One turn moves every row onto another: examples first, then more rows asked:
q_491: [  9  -2 -13 -20   5  -2   8  11   7   9   8   6  12   1  -4  -6  11  -5
  -7  15  20  -2   6   4   0   0  -2  -9  18  -5   0   1  10  -2 -11  -3
  12 -12 -19   7  -5  -8  19  13]
q_126: [ 23   6  -8   6   4   6  -2   5 -12  -3   7   2  -6  -9  -5  -8  -2 -11
  -7  -7   8   2  -8   4   8   5  -6   5 -10   2 -18   2 -11 -15  -6  12
 -19 -22  25  -7 -22  -4  -5 -16]
q_321: [  8   2 -14 -12   5  -4  -8  15  -8  -5   0   8  -4 -12  19 -14   7  -3
  -6   7  19  13 -11   4  23 -11  13  25  -7  -4   7  16   2  -4  -2  11
 -14 -14  10  -3   0  11  -9  -4]
q_711: [  2   3 -12   1  -2  -6  13   2 -11   9   1  -6  -3  18  -8  -7  -9  -1
 -24  13   5  10   4  -7  16  10   4 -13   0  -6  -8   5   9  16   7  11
 -22  -5  16   9  -3 -19   5  -1]
q_579: [ 22   0 -20  -8   2   2 -12   3  -6   7  14   7  -7   6  -9   0   4 -21
 -12   5   3 -17  21  -2  14  -7  -2  -9   8   3   8  25   6  15   0   6
  11   6 -10  -2 -19   8   1  -1]
q_580: [ -3 -13  -3   9  20 -19 -10  -9   1   5 -16   7   2   7  -6 -16  13  -3
  -1   0  15   6   9  -3  -2  -6   8 -10   6  -6 -12  20   0  -2 -12   7
  15  -3  -6 -23 -11   9  -1   3]
q_645: [  7 -18 -25   5  -8   3 -16   8  -7  -2  -7   8   5   5  13   4  13 -14
 -12  -3  15  10   5  -8  16   9 -13   3  15   6  -8  -1  -6  -3   7  21
  20  -3  -4 -13  -7  -5  -9 -22]
q_890: [  5  -7 -24   2  18 -17  -8  10   6  19   0  -5  -6   7  -3 -10  11   9
   5   2  22   0  11   4   3   0   5 -14   6  -3 -13  21  -1  -4 -18   5
  14 -13  -7 -15 -14   5  10   3]
q_919: [ 13  12   2  -7   5   6 -14   2   7   6   7  15 -11  -7   0   4  -7 -15
  -9  10   6   3 -12 -17   2   2  -1   7  -5  -6   3   1 -13  -6   0  12
 -30  -2  -5  10 -18  -8  -5  -7]
q_401: [ -1  -3 -10  -8   0  -3   2   2  -4  -8  -7  -7  13  10  -6 -13   4  -8
 -10   8  26   1  -3   3  -6  -8   2  -4  29  -1  -2  -7   6  -1   3 -12
   5 -13 -17   6   4  -6   5  11]
q_748: [ 15  -5  -5 -14  17   5  -9  12  10  28   2  17  -3 -11   0   4  17  11
   1   2  10  -5  -4   9  13   5  -5   4  -6  -5   3   3   1  13  -3  38
  -1 -18   9  -3   2   0   9  16]
q_612: [ -1  -1  -1  -7  18  -8   3   4 -22  13  10  -1  -7   0 -14  -3   3  -4
 -10  -5   3  15  -8 -21  15  20   7  -6   1  -4   0  11   9   3   1  34
   5   0   6  -9  -5 -12  -3  -9]
q_75: [  1  -8  10   4  24   4 -15  17  -5  24  -5   8  -5  20 -10   4   1  -6
   7   3  11  -1 -15   7  10  -9   7   0  -4 -20  -1  14   9   8  28  11
  -9  11   9  -7 -11 -12  -2  11]
q_64: [ 10   7  -4 -13  -9  12 -21  -7  18  14  -8  18 -11   5   9   1   1 -19
  -8  -3  13 -20   2   0   7  -8  -1   6  -8   2  -4   4   1   3   5   2
 -11 -16  -5  20   0   3   5  -1]
q_914: [  2  -8   2  -9  16  14 -11  28   0  -7  16   1   1   4 -10  -2   5  -4
 -14  -3  23   0   3   8   6 -12   9  -9  -7   6  -4  -4  27  17  14  16
   3 -15  -2  -4   3  -5 -18 -11]
q_461: [ -5 -11   3   8  20 -18 -13 -14  -1  -1 -23  10   6   6  -2  -9   9  -2
  -6   2  12   5   9  -8   1  -6   7 -11   5  -8  -7  18   3   6  -7  11
  14  -2   1 -23  -7   8  -4   2]
q_217: [ 15 -15   6  -9   2  -7  -1  12 -29  12  -1 -11   7   9   6  -9   0  -5
   5  -5 -12   0  -1  21  28  -8   1   1   8 -12   5   5  14  -7  20   2
  -8 -12   7   1  -6  -9  -3  -8]
q_197: [  1   2   6  -3  20   4 -11  12  -3  21  -6  15  -4  20 -13   1  -5  -2
   3   2  12  -6 -15   7  11  -4   2   4  -6 -22   3  17   9  15  28  11
  -9  10  14  -6  -9 -13   2  11]
q_26: [ 18  -5 -30 -16   6  -5 -11  12   6  19   1   0  -3   2   9  -5   7   8
  -1   5  13  -5  12  26  18  17 -11  -4  -2  -1  -1 -10  -4  10  18  19
 -10 -21   1   5  -4  -7   9 -11]
q_932: [ 12  -7  -6 -14   8  11 -11   8   0   0 -14  -2   2  -6  -4   1  10  -7
  14 -20   8 -24  -3   2  -2  12 -19   1  -5   0 -19   8 -10  -6  -3  15
   1 -21  14 -11 -11   6  -5 -15]
q_62: [ -1 -30   3  14   7   1 -22  23   0  18  -3  -2  -2  12   6  11  10  -7
   1   6  12   5  -9   5  10 -12   5 -10  -5 -16  -5   8   7   4  25  23
  -3   9   0 -11  -6 -11 -14   4]
q_168: [ -3   1 -12  -5   2  -2  -2  -1  -9 -12 -11 -10  13   8  -2  -9  -1  -5
 -15   4  26   2  -5   1   0  -4   5  -3  27   0  -3  -9   9   1  11 -11
   7 -14  -9   3   9  -8  -1   5]
q_682: [ 14 -19   6   0 -16   4  -5  15 -19   9   2 -12  16   8   1   4  13  -6
  -1   8   0   8   3  23  18 -21   5   1   4 -10   1  -5  16  -1  20  17
   4  -7   8  -2  -4  -7  -5 -10]
q_949: [ 12   7   2 -11  -3  11 -18  -5  20  13  -5  17 -16   2   9   3  -3 -20
  -8   1  11 -16  -7  -2   3 -11  -2   7  -8   0  -1   2  -3  -3   1   5
 -19 -15  -7  16  -9   0   4  -2]
q_419: [ 10  -7   1 -14   4 -11   0   9 -28  12  -3  -9   3   5  10 -13  -4  -1
   2 -13 -11  -4  -4  18  30   1  -3   5   9 -15   8  12  11  -6  19   5
  -6 -12   9  -2  -4  -9  -3 -10]
q_11: [  4  -6 -12  12 -20  16  -7   6   7   8 -17  12   9  12   5  12  10  -1
 -16  14  15   8   1 -10  10 -15  -7   7  13   1  -9   3  -4  17  -9  19
   3  -3  11  -4   0  -1  -2   6]
q_338: [  5 -22  12  -1   8 -16 -11   2  20   8  10 -14   7  10  10  11   1   3
  -5   5  -4   1  13   7   0  -4   5 -11   4  -2   0   9   9   4   0  15
 -12  -4  17  -7  12  -1  -7 -15]
q_467: [  1  -5 -20  -7   4   5  -5  23   2  -1   8 -17  -1  -3   0   9   5 -13
  10   0   5  -6  -6   3  11   7  -2   4  15   3 -19  29  -3   7 -13  -1
   3   3  14   0   5  -5  11  11]
q_302: [ 18  -5  -5 -10   9  10  -5   7   1  -3  -8  -2  -5  -6  -5  -2   5 -10
  12 -16   9 -16  -6   7   0   7 -17   4  -9   2 -19   3 -11 -13  -4  12
  -5 -24  14 -12 -19   4  -4 -19]
q_214: [ 27  -8 -15  -4  14  -5   0   4   4  -4   8  10   7   7   0   0   1  -5
 -12  16  25  -8  -6   1  -6   5 -13   6   4 -15  15   8 -12  -3  19  13
 -17   4  21 -16 -13   4  -9  -2]

q_64 goes to q_168
q_214 goes to q_579
Where do these go?
q_62 goes to q_919
q_949 goes to q_401
q_711 goes to q_26

One turn moves every row onto another: examples first, then more rows asked:
q_603: [  4  -1  -7  -5   3   7   1  -2  -4  -8   5  13  14   2  -4  24   3   2
  15  -5 -15  -2 -20]
q_864: [ -4  -9   5 -11   0   6  -4  -1  -1  -4  -4  23  -5   8 -17 -13   8  -8
   4 -15 -26  -4  13]
q_542: [  6   1  -1   3  16   5 -19  -6  -3  16   1  23  -3  -1  -8  21   3   7
  11   1   6 -21  14]
q_933: [ -6   4 -17   0  -5   6  11   3   8  -3  17   8   3 -15 -11   0   7   3
   7  -6 -25  10   1]
q_951: [  2  -4  -9  -6  -1   5   0  -2   3   0  22  10  -4  -4  -8   1   1   7
 -33 -10   8 -10   2]
q_681: [ 12   3  -3   6   5   2  -2  -4  -1  -6  17   6   5   1  -4  -8  -2   0
  23  -1 -22   9  24]
q_695: [ 25   5 -20   7  16  10  -5  -3   4   6   5   6 -10   3   7  -8 -18  -3
   1 -17  -4 -11  17]
q_455: [  3   6   3  -7  14  -4   1 -11   0  -8   9 -11  -4  -7   1  12 -21   1
  -1   0   5  -5 -12]
q_72: [  7   8 -26  -2  -2  12   1  -5  -1  -5   6   4 -17   5   3 -10  -9  10
 -14 -22 -11   7   4]
q_858: [ 21  -2  -9   3   7  17   9   5 -12 -12  -4   8 -19  10   2   1 -10  -1
  16   7  -2 -12   6]
q_872: [  7  18  -9  -6  15 -18   6 -18   4   9   3   8  11   0  -2 -13   0   3
 -14  -5  -4   3  -1]
q_721: [ -4  -6  16  10  -4  -4   2   1 -16   4  -1   7   6  -2 -14  -9  21  10
   2  -7   1  -9  16]
q_818: [  5 -10  -8  -9  -2   6   2  11   7 -14 -29  14 -11  -3  -5   4  -1  11
  -2 -11   9  -1   2]
q_743: [  2  11  -1  -9  -2   1  -4 -33   6  12  13  16  12  -4  -9 -11   3   3
   7  -1   0  -9   6]
q_398: [ -6   9 -22  14  21   2   8  13  -1  -1  -7  18 -12  -2   5  -1  -4  16
  -4 -15 -11  -3  -4]
q_999: [-3 11  0 19 13  2 -1  0  5  6 -3  0 -5  7  3 17 -4 11  6 -2 16  0 21]
q_514: [  7  23  -7  11   5   6   4   4  -7  -8 -16   0  -7   9   0  -2 -12  -9
   2 -17   3 -18   5]
q_617: [-12  -3  -7  -3   2   9 -13 -13  -2 -14  13   0   4 -13 -10  12  -2  -3
   1  13   9 -16   4]
q_358: [  3  -1  -4  -2   6  -4   0   1   5 -12   4  20  -2   5  -2  16  -5   7
   0 -18  13  -6 -26]
q_817: [  5 -11 -12  -7   6   6   6  -8   1   2  -9  11 -27   4  -3 -25  -1   5
  -2   0 -15   0  10]
q_452: [ 13   1   3   9  -4  -2   2  -5   1   7  10   2   7   9  -6   5  -3  23
 -10   1  10 -12  26]
q_654: [ 11   4  -1  -6  -7   7   3  -4  -6   6  -5  11   5   7   1 -26   9   1
 -12  -9   6  11  -7]
q_163: [-11 -16 -11   7   2  -8   2  -3  -8 -11   2  27 -18   2   3  -1   1  -1
  14   1 -21  -9   8]
q_260: [ -8 -18  -5  -4   3   1 -17   8  -8  -1  -8   9  -2 -25 -10   5   0  18
   4  -6   5  -3  -1]
q_894: [  8 -14  -9  12 -16 -16  -4 -11   6  -4  -3  13  -4  -9  -1  -2   2   9
  -8 -22   9   3   8]
q_789: [ 12   6   7  -5  -7   2   8  -6  -6  20  -1   4 -10   5 -20  -2   2   1
  10   7   2 -11  23]
q_860: [ -3   2  -4  -1  22   6   3 -11 -15 -19  10  17 -11   1 -14   5  -7  -1
  15  10 -14  -9  13]
q_512: [  4   0  14  -1  17  11   6  -7   2  -8  -8   0  -1   5 -10   8  12   5
  16   3  -4 -19 -11]
q_380: [  4  14   0 -12  -3  -3   9 -18  10  -1  -6  12  12  17 -13  11   1  -4
   9  -3 -11 -18   2]
q_182: [  2 -15  -7  -3   0   3   1   4  -5   3   4  21   0 -21  -9  -3  19  13
   7 -21  -2   7  18]
q_433: [  4   0   8   9   8  16 -16  10   2   0 -18  -3   6  -1  -1   2   4  14
  -4 -16  10  -4   7]
q_515: [  1  25 -15   4  25   0   8  12  10  -8   9  12   5   0  -3   5  -6   3
  -3   6   0   3   7]
q_710: [  6  10  -6 -19   0  -8   1   0  -2   3 -13  19   4  -3 -11  -2  -8 -12
  -4 -20   0   1 -17]
q_192: [  2  -4 -11  20  -3  -3 -15   3  13  -5   2  23 -21  -6   7  10   3  -3
   2  -4   3   4  -3]
q_340: [ -3  -8 -20 -20  -2   7   7 -13  -8   1  14  22  14   6  -7  -5   8  13
  -9  -1  -7  -8   0]
q_38: [ 19   2 -16  16   9   2  -4 -13  10   6  13  26  -5 -10 -11  -4  13  -1
   7  -2   1 -16  20]

q_617 goes to q_515
q_710 goes to q_817
q_182 goes to q_743
Where do these go?
q_864 goes to q_789
q_603 goes to q_695
q_894 goes to q_340

